Each run below is a few steps of one of 7 hidden systems, one row a step.
path 1, W:
[[  1 -14 -35  -4  34  18   0  24   3 -29  15 -15   6  -2   1 -19  18 -22
    6  22   2  19  34  49  12 -32]
 [  3  11   8  25  -3  -1   2  37   4 -44  13 -22 -22   4  32   7  15 -47
   -8  -9  26   2   0  24  13 -32]
 [ 19  50  39  15 -16  -2  -1   9  20 -28  10 -11  -4  11  14  28   1 -24
   10 -23   2  30 -22  15 -18  19]
 [ 13  43  23   0   5   4  33 -17  -1  17  33   7   8   9   5  38 -29  20
  -35 -10  -5  24 -16 -17  -6  27]
 [-12   9  -3  18  -6 -15  28 -45 -16   2  27  -3   0 -15 -14   3 -23  29
  -20  12 -11 -15  29 -24  -2  47]
 [-30 -36 -18   7 -14   9  -2 -17 -15   0  41 -18  16   6 -26  -4  -9  11
   18  33  -9 -44  -1 -13 -19   8]
 [-18 -44   6  11 -32  -4 -15  10  -8  10 -22   1   2  -1 -10 -10   4 -14
   11   8  19 -47 -38 -37  -8 -21]
 [ 11 -12   6 -23  -9  -3 -28   9  18  21 -67  23   7  -9 -21 -11  16  -1
   26  -1  -8   4 -33 -18 -20  -1]]
path 2, M:
[[ -2  18 -13 -10   0 -22 -20 -23  15 -19 -12  -2 -31 -22 -11  -7  17  15
   26   4 -40  -8  43  20 -16  38]
 [-19 -42 -46   2  25  39   2  22  -1  18  18  -5  25 -16 -19  -1  -5 -14
  -11  38  -2 -12   7   1   6 -24]
 [  5   6  18  37 -28 -27   7  18   2 -46 -33  -9 -19 -19  11 -14  16 -41
   -2  -6  34 -10  -5 -14   2  -7]
 [ 15  21   5 -26  12  27 -26  22  29   0  10  -7  15  21  -6  23  11 -12
   31  -2 -22  30 -33  35 -28  -6]
 [ 21  11  -3  -5  21  -4  41 -11 -10  19 -27  27  23 -14  -8  -9 -18  10
  -43   8  22  43   7 -23  20   1]
 [ -1  34  -9  -1   1 -24  -2 -18  10 -30  14 -11 -46 -22   5  15  11  11
    4   5 -37 -12  42  20  -9  36]
 [-22 -29 -29  22  14  46   7  13  -4  12  44 -14  41  -6 -18  10 -17 -16
   -9  27   3  -6   0  -1  -2  -3]
 [  7  10  28  25 -40 -32  22   3  -5 -41 -19  -8 -11  -7  -1  -7   4 -27
   -6   6  35 -16 -27 -35 -10   0]]
path 3, H:
[[ 10  29  25  15  14  25   8  10   1  13  35  -3  23  27  25  27 -19  -3
  -17 -32  11  42 -10  21  10  -2]
 [  9  38  11   0   0 -28  41 -38 -13 -24  40  -7 -13   5   3   9 -18  29
  -24   7  -4   9  20  -4   0  34]
 [-22  -7 -10  12   2  29 -15 -22   4  36  35  -4  18 -11 -17  29 -24  24
    5   1 -36 -17  11  -7 -13  43]
 [-17 -37   3   9 -23  -1  13 -19 -27  -4  26  -8  39  23 -25 -25 -15   8
   10  24  26 -22 -20 -26 -10  -1]
 [ -5 -11  11  -9 -35 -17 -13  -2   9   8 -35   7 -25 -14 -15   7   8  -1
   13  11 -11 -43 -39 -41 -23   5]
 [ 15 -15   6 -17   3  14 -19  11   9  28 -58  25  41   4 -20 -21   6  -3
   20  -4  13  34 -31  -8  -8 -12]
 [ 21  -2 -21 -34  18 -32  20   5  -3 -23 -46  14 -22 -17  -6 -31  24  -1
  -11  29   6  12  18   1  13 -24]
 [ -9 -14 -28  14  26  21 -33  27  17  10 -28   4 -18 -33  14   1  18 -20
    3 -14 -19   1  42  29  18 -10]]
path 4, Q, 8 rows:
[[ 13  10  16  34 -12  10  28   8  -4 -30  12 -10  44   8  -9  -9 -12 -33
   -7   6  46  37 -21  -7  -5   1]
 [ 23  49   7 -19  -2 -32  39 -13   8 -28   0   4 -34 -17  -3  20   3   6
  -25  21  -9   8  -4 -16 -13  20]
 [ -8  13  -3  32   0  21   5 -31   6  11  23   0  34 -20 -23  12 -25  12
    2  -1 -15  18  26  -3 -13  59]
 [-10 -26 -27  -4 -14 -17  27 -13 -13 -25  -1  -5   3 -19 -35 -26   4  -2
   -3  53  10 -29   3 -28 -11   2]
 [-16   0   3  19 -23   9 -25   5  22  20 -21   3 -22 -36  -9  36   0 -10
    7  -4 -30 -37 -17 -28 -23  30]
 [  6 -23   3   7 -13  18  -9   9   9   7 -38  10  55  -1 -35 -23   1 -20
   26  14  23  23 -33 -17 -21   1]
 [ 23  14 -21 -35  20 -10   7  19  24   1 -54  21 -29 -37  -7   7  21 -10
  -16  22 -17  13  -3  -7  -2  -8]
 [ -2   8 -14  28  18  30 -27  11  23  -7  -9  -6  21 -26  -7   1   7 -24
   22 -12 -14  34  34  33  -5  24]]
path 5, H, 8 rows:
[[  3  -8  10 -16   9  33 -14  -9   4  54   3  15  51  25 -18   8 -22  23
   15  -9  -8  23 -29  -5 -12  12]
 [  4 -11  -4 -18 -12 -41  32 -34 -28 -16 -14  10  -5   0 -17 -39  -2  27
  -10  28  17 -14  11 -29   6   1]
 [-16 -27 -17  -6  -2  15 -49   7  20  30 -35   6 -14 -25 -12   5  16   1
   31  -3 -40 -30   7   2 -12  10]
 [  5 -38   0  -9   3   6   0  20 -18  -3 -12   1  30  30   2 -39   8 -16
   10   2  42  12 -19  10  16 -55]
 [ 10  21  10 -10  -7 -41  -2   8  10 -21 -36   4 -66 -18  25   5  25  -7
  -10 -13  -9 -19   6  -1   8  -9]
 [  8   9   2  -2  33  35 -28  17  14  28  -5   7  23  12  13   8  -1   1
   11 -35 -12  47   9  40   9  -4]
 [  8  11  -6 -10  16 -30  42 -16 -26 -32  36 -11 -16  14  18 -15  -2  15
  -31  11  17   7  34  14  28 -14]
 [-24   7   2  27  -4  15 -31  -4  11  20  24 -11 -28 -18  17  36  -5   5
    4 -30 -40 -30  26   9   0  33]]
path 6, C:
[[  1  33   2  22 -14 -18  35 -10   0 -49  38 -21 -21 -17  -2  20  -5 -15
  -19  26   0 -10  11  -8 -12  25]
 [ -9   3   5  28 -20  22  13 -18   2  -3  29 -10  41  -6 -33  15 -23  -3
    6  21   1   2 -18 -24 -30  40]
 [ 10   4  -6  -7  -5 -17  50 -16 -11 -14 -10  11  15 -16 -30 -12 -11   2
  -30  45  22   9 -13 -45  -7   9]
 [  6  21  -9  -9  -5   3   5  -7  26  12 -25  14 -10 -40 -29  31  -4   0
   -8  23 -31  -5 -17 -34 -31  37]
 [ -1 -24 -43 -13  19  21   3   1  10   6 -25  11  33 -32 -45 -19   6  -5
    7  48 -10  16  11  -6 -15   6]
 [  9   5 -30  -8  11   1  12  33  22 -31 -19  -4 -27 -38 -10  12  23 -36
  -16  42  -7  -7  -6  -3  -9 -19]
 [  7   9 -11  13   6  40 -14  32  32 -11   0  -8  29 -16 -17  20   6 -42
   16  13  -5  30 -16  16 -26   5]
 [ 24  22 -15  -6  25   9  38  17   4 -33  14  -5  20  -2  -3  -4   1 -24
  -23  27  23  53   6  20   9 -16]]
path 7, U (8 x 26):
[[  2  13   8  -4  19  15   7 -28 -12  19  45  -2  34  33   4  -1 -24  36
   -1 -18  -5  34  21  25   9  20]
 [-12  -4  14  -2 -12 -28  22 -37 -35  -5  45 -12 -13  29  14 -10 -17  40
  -11  -3   6 -30  15  -8  13   6]
 [-20  -4  30  10 -22   2 -37 -16  -4  16  32 -14  -4  35  15  12  -8  21
   34 -38 -16 -28  -8  13 -11  15]
 [ 13  -6  37 -22 -20 -21   0 -20 -16   3  -4   3  21  50   1 -26  -3  23
   26 -15  25  10 -34  -4  -6 -12]
 [  4   5  21 -30 -10 -33 -18 -27  -4  30 -37  21 -32   7   8  -6   4  42
    9 -27 -21 -16  -3 -14   3  12]
 [  3 -20  -9 -32  25   8 -31 -14  -4  30 -15  13  21  23  -3 -28   6  35
   29 -16 -16  20  21  33   9  -6]
 [  0 -19  -4 -29  15 -29   4  -6 -27   0  -4   4 -29  23  28 -30  11  25
  -11  -8  10 -14  24  16  37 -40]
 [ -1  12  17   4   9  -4 -30   8   2   2   9  -9 -31  18  43   7  11   5
   11 -51 -14   2  28  45  21  -8]]
path 8, S, 8 rows:
[[ 12   4 -11  16  15  21  10  22  15  21 -50  23  20 -42 -10   7  -4 -26
  -30   2  11  33  -4 -23   9   5]
 [ 20  31 -26 -17  21  -2  23   8  24 -38  -4   0  -5 -29 -21   6  16 -20
   -6  41 -14  32  16  16 -17  12]
 [ -3   4 -23  23  24  22  37  20  -3   1  22  -2   3 -30   6  26 -16 -20
  -54  19  11  10  14 -10  20  -9]
 [  4  21   6  43 -21  -7  23   1   8 -52  -4 -12  10 -29 -15  -4   1 -37
   -4  16  22  16   9 -13 -14  27]
 [  9  38   9  -3  -3   6  37   4   8 -10  40  -6  -5   1  -1  47 -18  -6
  -33  19  -2   6 -35 -23 -17   9]
 [  6  11  14  30  -7   6  28 -19  -2  15 -19  18  41 -23 -24  -1 -28  -2
  -22   1  22  32  -4 -39  -6  35]
 [  8  21 -18 -25  -1  -9  27 -24   9 -13  12   3   0 -19 -39  12  -5  17
   -5  50 -24   2  -3 -19 -32  34]
 [-16 -23 -26  15   8  32  16   6  -1  35   0  10  23 -32 -23  18 -20  -5
  -32  28  -1 -14 -10 -41   0   7]]
path 9, W, 8 rows:
[[ -4   1  -8  12  29  41 -14   2   9  56  -6  18  28 -13   3  21 -22  10
  -16 -25 -16  30  12   3  11  18]
 [ 13  -2 -11 -18  12 -34  39 -26 -28 -31   5   2  -1   8  -3 -41   2  21
  -15  23  22  13  33   3  20 -11]
 [-23  -9 -20  10   1  17 -32  19  14 -10  31 -22 -35 -12  11  24  15 -13
   15   2 -36 -40  20  28  -6   0]
 [  3 -16  31  33 -21   9  -2  11 -14  -6   1  -9  44  29   6 -19 -10 -24
   12 -21  49  16 -29  -7   5 -16]
 [ 22  36  21 -43 -11 -33   4  -6  12  -3 -18  11 -49   4   7  25  12  17
   -4  -1 -23 -10 -29 -10 -14   4]
 [ -8   0  -6  24  19  33 -12 -13   3  50  -1  16  33 -19  -5  11 -25  16
   -8 -25 -16  25  25  -1   7  36]
 [  6 -13 -15 -28   7 -29  37 -24 -30 -25  20  -5   0  18  -9 -37   1  24
  -12  34  18  -5  17   2  12 -19]
 [-28 -20 -13  21  -9  11 -38  20  13  -2   8 -17 -36 -21  11  19  16 -17
   16  -6 -28 -49  16  11  -4   1]]
path 10, C (8 x 26):
[[  3  14  -3  16  -2  21  30   4   9  19  -6  12  21 -30 -21  30 -23 -14
  -36  22   5  12 -27 -46 -13  21]
 [ 21  18 -13 -19   6  -9  20 -16  15 -13 -38  17  19 -27 -40 -14   6   1
    5  35  -7  35   5 -11 -22  29]
 [ -2   3 -44 -22  26  18  15  11  16   2  10   1 -10 -37 -21  26   4  -3
  -22  48 -33  -7   9  -3 -13   4]
 [ -3  -7 -25  34  -1  19  -3  22  19 -31 -21 -10  17 -42 -24  -6  14 -48
   12  26   4  10  16   3 -14  12]
 [ 17  18 -12 -19   5  14  22  27  16 -36  25 -13  14   7 -17  14  10 -30
    0  43   7  21 -35  13 -25 -19]
 [ 14  31  -1  32  12  27  27  16  17  -2   5   2  22 -29  -2  28 -17 -30
  -34   1  11  42  -2  -7   0  18]
 [ 23  42  -5 -12  11 -10  26 -21  10 -38  11  -2  15  -5 -23  -5   1   5
    3  23  -7  46  20  16 -19  34]
 [-11  11 -28  14  13  14  30  -7   3  -8  50 -13  -1 -27 -13  30 -17  -1
  -30  33 -20  -9  23  -5  -5  28]]
path 11, M, 8 rows:
[[-27  -8   7  43 -13   5  -5 -24  -7  34   3   5  -2 -29   2  16 -24  15
  -16 -23 -12 -29  21 -32   4  43]
 [-15 -31  -7  -8 -26 -12 -11 -16 -11 -25  18 -18  15  20 -28 -29   8   7
   44  27   1 -31  -8  -1 -25   1]
 [ -8 -30   5  -5 -10  13 -20  27   6  40 -37  16  -8  -9   1  14   2 -10
   -9  -3   1 -30 -45 -33   1 -28]
 [ 11  -5  15   0  -9 -16 -31 -10   5  -6 -55  11  14   2  -5 -40  18   2
   40 -26   7  26  16  16  -1  10]
 [ 12 -10 -32 -58  40   1   0  15   3  12  -8  11 -20   4   5  -2  16  15
  -10  23 -20   4   7  24  14 -39]
 [ -8  -2  -6  46  14   3  -1  10  -8  -4 -16   0 -13 -27  29  -9  -1 -19
  -23 -30  14  10  53  13  39  -2]
 [  5  10  -2  -9   4  -4   5  12  -2 -51  54 -31  -5  34  13  -4  14 -14
   17   9   7   5   5  45  -3 -25]
 [  6  16  24  18   4  21  23  18  -3  25  22   3  10  11  23  36 -25  -9
  -45 -18  21  12 -35 -19  13 -13]]
path 12, S, 8 rows:
[[-22 -35 -22  12  22  19 -30   7 -13   8  21 -13   1   8  19 -19   6   4
   13 -16  -6 -11  45  42  28 -20]
 [-10 -21   9  11 -19 -23 -15  11 -15 -40  10 -24 -24  23  24 -26  21 -15
   21 -11  21 -32  10  24  14 -34]
 [ -2  15  43  12 -16  -4 -26  10   1   5  15 -13 -26  33  42  23   1  -2
   11 -53   3 -13 -20  17   8 -10]
 [ 14   7  36 -11  -1  -9 -14 -18 -12   7   0   3  26  49  11 -21  -4  21
   27 -37  18  34  -5  23   6  -1]
 [ -3   1   5 -29  11 -26  -2 -40 -21  16  15   5 -19  26  14 -16  -3  56
    3 -17 -19  -9  32  16  17   7]
 [-36 -43  -8  15  -3  12 -33 -18 -19  18  25 -12  13  14   3 -21  -7  21
   27 -16 -10 -34  30  14   8   3]
 [-15 -37   9 -11 -29 -19 -24   5 -13 -10  -1 -12 -18  28   6 -22  16   3
   32   0   8 -50 -24  -4  -3 -31]
 [ -2  -6  27  -8 -11   3 -45  15  10  34 -27   8 -20  19  25  14   8   7
   22 -46 -13 -17 -26   5   2 -14]]
path 13, Q:
[[ -1   2  24  -9 -39 -39  -2  -3  -4 -24  -4  -9 -43  12   9   5  13   0
   11   3   2 -47 -34 -21 -15  -7]
 [  3   9  25  -2  -1  29 -11  -5   8  55  -2  16  34  13  -7  28 -26  17
   -1 -22  -7  19 -39 -18 -14  21]
 [ 15 -15 -10 -26  12 -28  17 -21 -16   1 -48  26  12  -3 -15 -50   6  19
   -2  14  18  23  19  -9  17  -8]
 [-13  -1 -29 -23  23  11 -30   2  18  15   7  -1 -35 -18   4  19  14  16
   12   1 -54 -20  32  28  -3   9]
 [-22 -46 -11  40  -1  32 -18  23 -12   1  10 -14  38   4   0 -22  -2 -30
   10  -4  28  -5   6  10  16 -28]
 [ 13  13  17 -20 -15 -28   1  26   6 -30 -13  -7 -45  11  22   9  22 -21
   -2   2  11 -20 -37  -4  -2 -37]
 [ 13  34  29  11  11  24  -7   3  13  27   7   8  22  15  16  29 -19   2
   -4 -40  -2  47 -14  13  -1  16]
 [ 19   4 -10 -21  18 -26  40 -22 -22 -29   2   6  13  11  -6 -40   1  18
  -14  21  24  34  26   9  17  -9]]
path 14, U, 8 rows:
[[ -6  10  -5  10  -4  -3 -30  23  25  -4 -27  -1 -54 -36  19  26  22 -19
    3 -15 -30 -28   9   5  -4   4]
 [ 21   5  -6  -2  23  32   4  26  12  -3  -4   2  49   8 -11  -6  -1 -24
    4   6  23  60 -13  24  -1 -17]
 [  9  18 -11   1   5 -32  45  -7  -9 -18 -12   7 -37 -34   7   6  -1   1
  -49  19   6  -8  19 -28  17   4]
 [-16   5 -19  26  15  44 -26   8  21  13  31 -12  14 -19  -4  30  -7 -11
   10  -8 -34   4  21  25 -11  31]
 [  1 -13  -1   9  -8  -2  42   3 -22 -31  31 -12  30  18 -12 -17 -10 -15
  -17  35  42   3 -19 -16   3 -24]
 [-14  14  17  29 -31 -11 -13   1  13  -3  -6  -6 -40 -29   8  35   2 -11
   -3 -12 -20 -43  -9 -25 -15  31]
 [  9  -5   1  -3  -2  34 -10   6  16   8  -1   1  61  14 -33  -4  -6 -12
   32  14   6  36 -32   6 -30   9]
 [  1 -15  -9 -15 -11 -31  31  -9 -15   0 -34  19 -18 -23 -15 -15   1  10
  -29  32  13 -26 -10 -50   3  -7]]

Which system made each of these runs?
path 15, 2 rows:
[[ 10   3   0  26  -2  19  -7  19  20  14 -58  19  24 -40 -14   4  -1 -33
   -8  -5  12  28 -13 -24  -4  14]
 [ 27  19 -20 -56  29  -3  12   6  17 -16 -10   7   3   5 -20  -3  18   5
    7  34 -15  38  -6  25 -14 -13]]
 -> C
path 16, 2 rows:
[[ 29  20  -8 -56  31 -11  27  -6  -3  -9  13   7   4  31   1  -7   4  24
  -11  20  -2  38  -5  25   4 -23]
 [-17  -3 -14  22  15  -6   1 -16 -10  22 -11  13 -27 -40  15   3  -7  20
  -31 -17 -17 -14  57  -8  32  21]]
 -> H
path 17 (2 x 26):
[[ 13  30 -10 -27   1 -10  -2  15  31 -24  -8  -3 -40 -25 -10  30  21 -13
    4  25 -36 -10 -13   2 -28  10]
 [ -3  -2  -5  48   7  41   3  10  10   9  -3   0  50 -24 -14   5 -18 -29
   -7  -4  15  35   5  -6  -3  22]]
 -> Q
path 18 (2 x 26):
[[-12 -27 -12  18  15  54 -23  33  11  27  16  -8  42   6  -2  13  -7 -28
    7  -6   5  10 -18  15   1 -21]
 [ 25  16  21  -6 -12 -44  32   3  -9 -34 -38  10 -20   0  10 -21  11 -11
  -19   6  36  11 -13 -19  12 -21]]
 -> W
path 19, 2 rows:
[[-16 -12 -21  18   7  39 -20  37  17 -15  38 -28   7  -5   0  22   8 -39
   14  13 -10 -12  -5  27 -13 -15]
 [ 18   7  22  21 -14  -1  29  16  -5 -20 -14   3  31   7  -4  -8  -7 -32
  -14   5  52  30 -39 -22   1 -16]]
 -> M
path 20 (2 x 26):
[[ 23  21   0  -4  20 -14  11 -16   1   6 -50  25  10 -21  -4 -24   0  11
  -11 -10   3  50  34   3  18  19]
 [ -3  12 -38 -25  29  -4   8  -1   5 -20  28 -10 -36 -17   2  10  13  11
   -9  27 -35  -7  43  30   5   1]]
 -> M
path 21:
[[ 23   9  16 -34 -13 -15  16  21   7 -13 -23   7  -3  19  -5   3  10 -14
   -2  19  21   5 -62 -19 -15 -34]
 [ 15  29   6  -3  20   7  -7   0  18  39 -42  28  -9 -26  11  21  -4   9
  -18 -31 -20  35  12  -3  10  23]]
 -> S
path 22, 2 rows:
[[ -8  11  33  14  -4  -3 -19 -26 -11  33  17   2  -8  21  30  14 -18  34
    0 -58 -13  -5  17  10  16  23]
 [ -6 -21   6 -15 -10  -7 -13 -31 -19  -3  23  -8  34  43 -15 -37  -5  31
   41  -1   7   3   6  19  -7   4]]
 -> S
path 23:
[[  6 -13  26 -24   0  -3  -1   6 -20  24  13   3   4  54  26  -6  -6  19
   -3 -22  21  -2 -35   3  17 -44]
 [ -1   5  21   3  -9 -26 -29 -29  -6  12 -37  12 -12   4  14 -24   5  28
   26 -45 -10   5  33  10  13  25]]
 -> S
path 24, 2 rows:
[[ 13  27  -9 -34  17  19  23  -5  14   9  38   1  19   8 -24  34 -12  14
  -10  35 -23  21 -26  -1 -28  14]
 [-17 -10 -13  41  -4  -2  33  -9 -16   7   1   5   0 -40  -3   4 -21  -4
  -45  11  15 -17  24 -41  17  18]]
 -> W
path 25:
[[ 11  32 -14 -16  23  -6  38  14   6 -15  25  -3 -37 -16  16  32   2  -5
  -48  21 -12   2   7   1   9 -12]
 [ -5   4   3  62  -1  23  10   6   1 -11   4  -7  36 -26  -2   1 -15 -32
  -14 -11  25  30  21  -3   5  23]]
 -> S
path 26, 2 rows:
[[  8   6 -36  -5  38  39  12  19  16  -2  20  -3  34 -15 -17   8  -3 -16
   -9  28  -8  40  15  25  -4  -2]
 [  2   0 -18  18   5 -22  43   7 -14 -37  -8  -2 -16 -31   4 -15   3 -21
  -40  27  28  -1  26 -18  21 -14]]
 -> S
path 27, 2 rows:
[[-11 -17  -3  -3   4  21 -59  23  21  20 -17  -2 -11   0  10   8  21  -8
   39 -27 -28 -11   3  32  -5  -9]
 [ 26  -4   4 -22  12 -12  18  18 -11 -18 -26   8  18  22   7 -36  10 -12
   -5   6  40  38 -13  11  16 -45]]
 -> U
path 28:
[[-11  15  13  48 -35 -10   1  -3  11 -40  -1 -17  -6 -30 -11   7   3 -33
    9   3   5 -14   5 -17 -21  37]
 [  7   6   7 -11 -11  23  13   5  12   9  25  -3  36  17 -27  26 -13  -6
    5  29   0   6 -60 -19 -35   5]]
 -> W
path 29 (2 x 26):
[[  0 -10 -46 -10  17  13   7  17  15 -27  -6  -6   3 -35 -32  -6  19 -22
    2  55 -14  -1  12   7 -16  -4]
 [-12   2 -10  49 -10  18 -11  30  21 -18 -13 -10 -11 -46   1  20   8 -51
   -4   2  -1 -10   6  -6  -8  12]]
 -> Q
path 30:
[[  0   5  10 -27  10 -23 -18 -35 -11  27 -10  13 -18  17  15 -12  -1  53
   12 -33 -23   0  28  14  15  15]
 [-22 -43 -23 -18  23  18 -18 -10 -21  32  27  -3  15  26   2 -17  -6  32
   11   0 -11 -17  21  22  18 -21]]
 -> Q
path 31, 2 rows:
[[ -5 -12   2   8  14 -14  10  -2 -26  22 -16  14 -20  -3  36 -14  -8  14
  -38 -27  19  -4  29  -4  49 -22]
 [  0   8  -1 -13   1 -19 -30 -17   5 -30   3 -14 -14  13   1 -25  22  10
   49 -11 -20   6  38  46 -10  14]]
 -> W
path 32:
[[  3  -5   6  18  12  36  24  13  -9  22  32  -2  50  20  -1  11 -28  -8
  -27   2  29  29 -24  -6   9 -13]
 [ -6  16   8  29 -30 -39  21 -29  -9 -38   3 -10 -24 -25  -7  -5  -2   0
   -6  12   4 -24  22 -26  -7  37]]
 -> U
path 33:
[[-12 -26 -27  21  16  45   6   5   0  17  14  -1  61 -11 -30  -6 -20 -12
   -1  24   8  21   4  -2  -3   7]
 [  3  -3 -10   3 -15 -37  11  11   2 -41 -36  -1 -43 -34   0 -16  25 -21
   -8  23   8 -29   7 -17   1 -12]]
 -> Q
path 34:
[[-26 -30 -17  -1   0  13  -7 -31 -17  15  39  -8  28  10 -27 -14 -14  31
   21  19 -18 -24  17  -1 -11  21]
 [-12 -26  -4  19 -27 -26  20   4 -19 -20 -16  -3 -20 -17  -2 -15   4 -14
  -20  19  28 -44  -8 -40  10 -16]]
 -> C
path 35:
[[  9 -21  13  -4 -13 -17  19 -20 -21   5 -37  17  38  11 -22 -41  -8  11
    1  11  40  14 -20 -35   2  -2]
 [  7  15 -15 -43  14 -14 -14 -10  17  23 -28  19 -43 -21  -4  17  12  27
    0   7 -48 -12   8  -2 -10  14]]
 -> Q
path 36:
[[ -5  31  18  51 -19   1  -2  -1  16 -13  -8  -4 -10 -40   4  27  -8 -26
  -12 -21  -5   1  11 -15  -9  44]
 [ 11  13 -11 -17   5  22  23  -4  13  -8  28  -4  41   5 -38  14  -9  -3
    4  43  -6  25 -27  -2 -34  17]]
 -> U
path 37:
[[ -9 -35 -36   8  34  34  -6  36  -2  19  -8   4  13 -19   4  -6   4 -23
  -22  12   9   4  14  11  26 -39]
 [ 20  27  16   5  -6 -16 -15  27  20 -47 -23  -9 -25  -1  16  -3  30 -37
   19 -12   7  20  -4  29  -6 -12]]
 -> C
path 38 (2 x 26):
[[  8 -10 -25 -49  11   7   3   0  15  26 -28  21   5 -16 -35   6   5  15
    1  42 -25  -3 -28 -24 -23  -1]
 [ -7 -19 -17  26   7  14 -28   8  13  22 -58  19   8 -47  -8 -12   6 -13
    5 -14  -7   9  33  -5  11  15]]
 -> Q
